(in the rows, 128 means zero)
X: a few groups of rows, each row roughly a mix of its group's hidden directions; some rows fit no group:
X (126 x 10):
[[143  86 122 115 127  96 135 117 153 169]
 [104 138 108 109 102 134 155 126 179 144]
 [158 155 160 128 145  94 153 155 112 125]
 [164 113 142  83 116 129 123 100 103 148]
 [140  76 155 100 135 150 117 124 150 114]
 [120 167 171 131 153 144 148 135  99 137]
 [141 121  91 147 142 155  85 118 112 103]
 [128 103 176 122 155 106 149 154 107 133]
 [124 183 103 135 155 114 131 135  96 122]
 [120 149 133 133 142  94 166 176 129 132]
 [118  82 106 118 172 120 134 106 111 139]
 [117 122  98 142 110 182 124 136 107 153]
 [140 117 165 133 155  96 148 156  96 136]
 [ 90 168 144 113 133 118 135 104 119 165]
 [ 97 167 116 135 118 137  89 112  97 121]
 [139 135 164 121 133  90 110 144  83 137]
 [118 152 137 169 111 162 104 141 150 152]
 [143 117  75 130  93 134 106 110 128 106]
 [183 112 125 146 114 119 109 114 120 163]
 [154 114 158 129 111 107 157 158 122  90]
 [161 127  96 133 102  98 120  95 102 115]
 [125 153 125 142 159 117 117 150  84  92]
 [140 155 179 112 114 155 125 143 157 124]
 [163 113 149 121 112 101 144 142 159 165]
 [145 141 122 157 122 182 108 133 142  99]
 [ 86  94 111 141 153 104 156 141 117 130]
 [101 180 113 124 140 106 142 108 125  99]
 [ 98 148 118 121 124 107 141  98 172 101]
 [130 125 120 117  87 114  93 166 157 116]
 [111 136 134 150 139 192 121 139 133 107]
 [156  99 111 158  98 119 101 126 139  96]
 [156 107 112 144 159 171 157 125 109 133]
 [123 120 108 153 152 140 118 150  71 136]
 [109  87 157  89 118 116 148 110 125 108]
 [107 165 161 131 149 129 152 160 112 107]
 [ 89 114 163  96 149 140 151 110 125 145]
 [155 137 100 157 113 152  96 111 145 157]
 [ 89 168 145 123 108 113 136 155 118 156]
 [115 160 110 108 138 137 182 130 108 146]
 [143 126 156 121 165 114 130 104 107 174]
 [138 139 112 138 125 142 124 160  66 133]
 [107 110 104 151 171 161 128 135 117 155]
 [171 134 115 110 107 147 117  88 122 154]
 [128 162 127 130 139  85 167 123  96 125]
 [105 110 133 171 137 162  99 129 157 123]
 [109 169 119 120 127  87 134 123 137  87]
 [115 170 104 154 119 164 139 122 101 144]
 [110 134 123 138 152 161 158  95  99 156]
 [104 145  94 113 109 100 150 113 125  88]
 [136 107 150 135 104 106  74 140 114 110]
 [146 130 103 156 121 156  82 150 134 149]
 [143  91  95 107 111 109 105 116 163 119]
 [103 105 133 117 146 152 100  89 135 163]
 [136 143 115  99 102 146 171 137 159 152]
 [170 121 117 123  91 121 135 142 161 159]
 [115 139 101  80 151 106 121 129 164 132]
 [155 113 116 110 103  77 127 100 143 129]
 [159 151 141 152 130 149 112 177 123 148]
 [116 106  75 126 130 124 145 100  93 129]
 [162 102 155 113 163 121 132 159 109 146]
 [141 151 132 132 145 148  83 132  81 135]
 [119 120 169 147 139 143 158 129 116 174]
 [172 135  91 144 118 116 118 103 100 146]
 [125 165 117 152  95 128 106 157 137 162]
 [177 127 136  96 110 111 139 121 114  93]
 [143 125 125  80 104  97 150 131 112  99]
 [132 103 134 121 116 124  84 150  83 110]
 [103 122 120 112 104  82 147 104 146 155]
 [147 146 172 126  95 169 123 132 141 120]
 [ 90 171  99 150 132 122 132 129  97 139]
 [124 153 151 128 126 171  94 102 103 112]
 [142 116 108 135 145  86 166 109 130 160]
 [145 168 144 115 155 107 108 144  88 128]
 [148 114 110 182 118 116  93 120 113 139]
 [115 133  92 152 137 157 138  94 126  89]
 [148 135 185 121 148 100 136 154 130 119]
 [110 141 160 132 146 145 150 133 140 182]
 [139 103 178 141 119 115 121 148 124  89]
 [123 110 142 101 134 139 120  71  99 138]
 [139 153  84 177 120 117 110 129 127 115]
 [165 155 150 153 109 154 132 156 152 123]
 [118 120 113 161 152 141 166 127 146 170]
 [136 139 104 172 114 124 124 164 166 131]
 [128 126 114 115  97  84 169 143 151 123]
 [121 152 112 169 151 163  92 127 130 135]
 [133 117 163 163 134 130 154 134 112 173]
 [126 143  82 135 101 132 118  80 138 132]
 [160 151 105 153  90 133  95 127 148 117]
 [180 140 127 123 109  94 129 113 126  95]
 [ 88 136 108 126 163 121 135 120  80 126]
 [126  91 115 119 157  99 142 124 122 175]
 [121 114  92 138 109 141 103 106 100  87]
 [ 88 139 108 120 129  86 154 100 112 135]
 [120 175 103 131 136 126  99 122 122  85]
 [157 113 146 123 163 164 119 116 142 164]
 [133 127 132  92 135 106  96 139 176 108]
 [144 151 131 114 169 112 179 132 122 134]
 [164 146 117 173 150 158 143 145 128 130]
 [152 124  90 137 138 150 170 155 115 111]
 [143 123  80 158 130 141 120  91 141 107]
 [172  89 120 142 140 159 111 124 154 124]
 [133 102 109 135 102 111 144 141 162  83]
 [110 128 159 110 104  75 141 142 130 145]
 [127 122 135 155 117 104 143 177 168 132]
 [ 87 116 130 172 116 141 121 160 139 108]
 [121 120 180 112 164 129 105 108 120 146]
 [149 138 145 131 155 128 122 141  67 145]
 [186 120 117 145 112 142  99 129 148 114]
 [ 91 156 140 126 138 107 166 143 109 157]
 [120 103 135 133  84 132  75 140 134 132]
 [ 98 106 148 138 158 125 164 126  93 147]
 [135 163 157 104 151 111 121 143 106 166]
 [157  99 149 102 118 113 134  94 105 158]
 [ 74 107 142 117 139 141 132  96 127 101]
 [ 96 109 164 140 167 122 136 107 100 139]
 [137 156 103 114 157 165 149 127 159 148]
 [135 143  94 126 136 120 160 134 159  82]
 [155 124 130 125 129  82 142 109  80 133]
 [138 104 138 154 135 146 104  87 125 169]
 [110 119 101 132 117 162 133 106 181 123]
 [152 130 163 109 150 123  85 122 158 144]
 [144 111 123 187 135 131  97 108 122 142]
 [134 164 112 112 162 165 140 121 152 153]
 [108  97 157 144 157 141 107  97 101 119]
 [ 85 159 105 132 125 123 165 100 122 116]
 [134 145  89 135 104 162  98 104 152 130]]
the one row of each list that fits no group (the others fit one group, some only roughly):
  j224: [119 166 103 108 102 124 136 175 128 141]
  j480: [128 139  81 129  96 160 122 157 149 129]
  j858: [102 156 126 112 126 137 108 101 181 128]
  j166: [166 171  88 122 116 130 118 141 132 148]
  j336: [155 130 174 108 126 134 149 111 159 154]
  j793: [113  91 159 122 100 105 146 119 163 141]
  j805: [126 117  90 149 133 182 151 117 119 129]
  j995: [103 132 120 147 135 147 115 162 130 182]
  j57: [148  74 157 128 152 121 150 113 140 133]
  j146: [ 89 128 156  99 161 160 126 121 111 115]
  j336
  j512: [161 123 180 120 115 134 157 135 153 117]
  j730: [123 111 125 129 152 149 181  91 143 130]
  j435: [142 127 174 148 144 134 114 121 143 175]
  j281: [127 124 155 138 132 132 138 130  69  92]
  j317: [163 158 132 105 141 118 102 173 126 136]
  j220: [118 176 122 116 165 138 144  94 142 134]
  j262: [104 101 134 137 133 132 134  65 120 143]
  j260: [157 116 153 164 123 127 116 128 147 176]
  j439: [133 137 102 135 168 156 156 100 147 105]
  j197: [147 113 134 127 108  78 140 111 169 130]
  j360: [121 170 116 110 149 176 104 125 118 133]
  j197
  j541: [142 103  91 118 108 157 153 113 160 109]
  j118: [119 136 111 155 131  93 140 158 130  80]
  j882: [155 148 130 148 171 145 130 144  91 108]
  j44: [116 117 101 118 103 173 153 101 129 153]
  j380: [128  94 147 115 136 127 111  96  89  94]
  j322: [ 97 162 151 136 124 146 174 127 138 107]
  j885: [ 78 102 160 137 152 117 146 127 124 109]
  j996: [126  99 156 173 148  96 141 144 119 139]
  j449: [120 100 168 172 111 131 128 155 143 133]
  j121: [111 128 118 148  97 135 124 121 177 165]
  j751: [137 133 105 130 121 130 172 130 143 182]
  j651: [125 148 122 127  75 123 108 116 171 134]
  j813: [149 135 142 118 130 143 136 137 147 193]
  j541
